data =
array([[-3.023,  0.032, -1.402,  0.949,  1.811, -1.386,  0.200, -2.210],
       [ 1.762,  2.511, -0.358, -2.770, -1.647,  1.712,  3.463,  1.491],
       [-2.771, -0.019,  1.557, -2.784,  2.166,  1.044,  2.627, -2.149],
       [ 0.897,  0.316,  0.585, -1.725, -1.416,  3.704,  3.292,  2.161],
       [ 2.633,  2.955, -1.422, -1.084,  0.850,  3.892,  2.213,  1.386],
       [ 1.560,  3.063, -1.602, -0.465,  1.576,  4.372,  2.266,  1.940],
       [ 1.369, -0.633, -0.714, -2.283, -0.919,  3.836,  3.282,  2.508],
       [-1.063, -0.497,  0.284, -0.743, -3.102, -1.380,  0.528,  1.713],
       [ 0.394, -0.554,  1.829, -0.630, -2.243, -0.900,  0.053,  0.430],
       [-0.168,  1.725, -0.672,  0.241,  1.142, -1.929, -0.323, -0.947],
       [-0.756,  0.487, -2.158,  1.290,  0.349, -0.929, -0.380, -0.805],
       [ 1.589, -2.412,  2.986, -2.732, -2.293, -0.595,  1.266,  2.071],
       [-3.649, -0.356, -0.018,  1.198,  1.651,  1.385,  0.329,  0.414]])
data[0, 0] => -3.023
data[8, 7] => 0.430
data[5, 0] => 1.560
data[:, 5] => [-1.386, 1.712, 1.044, 3.704, 3.892, 4.372, 3.836, -1.380, -0.900, -1.929, -0.929, -0.595, 1.385]
data[10, 1] => 0.487
data[2, 7] => -2.149
data[1] => [1.762, 2.511, -0.358, -2.770, -1.647, 1.712, 3.463, 1.491]
data[0] => [-3.023, 0.032, -1.402, 0.949, 1.811, -1.386, 0.200, -2.210]
data[1, 2] => -0.358
data[10, 0] => -0.756
data[9, 4] => 1.142
data[:, 0] => [-3.023, 1.762, -2.771, 0.897, 2.633, 1.560, 1.369, -1.063, 0.394, -0.168, -0.756, 1.589, -3.649]
data[:, 6] => [0.200, 3.463, 2.627, 3.292, 2.213, 2.266, 3.282, 0.528, 0.053, -0.323, -0.380, 1.266, 0.329]
data[5, 5] => 4.372
data[1, 6] => 3.463
data[:, 1] => [0.032, 2.511, -0.019, 0.316, 2.955, 3.063, -0.633, -0.497, -0.554, 1.725, 0.487, -2.412, -0.356]
data[0, 1] => 0.032
data[12, 7] => 0.414
data[9, 3] => 0.241
data[6, 0] => 1.369
data[5, 6] => 2.266
data[6, 5] => 3.836
data[3, 0] => 0.897
data[2, 5] => 1.044
data[12, 2] => -0.018
data[10, 2] => -2.158
data[3, 7] => 2.161
data[:, 4] => [1.811, -1.647, 2.166, -1.416, 0.850, 1.576, -0.919, -3.102, -2.243, 1.142, 0.349, -2.293, 1.651]
data[6, 3] => -2.283
data[0, 3] => 0.949
data[2, 1] => -0.019
data[6] => [1.369, -0.633, -0.714, -2.283, -0.919, 3.836, 3.282, 2.508]
data[8, 3] => -0.630
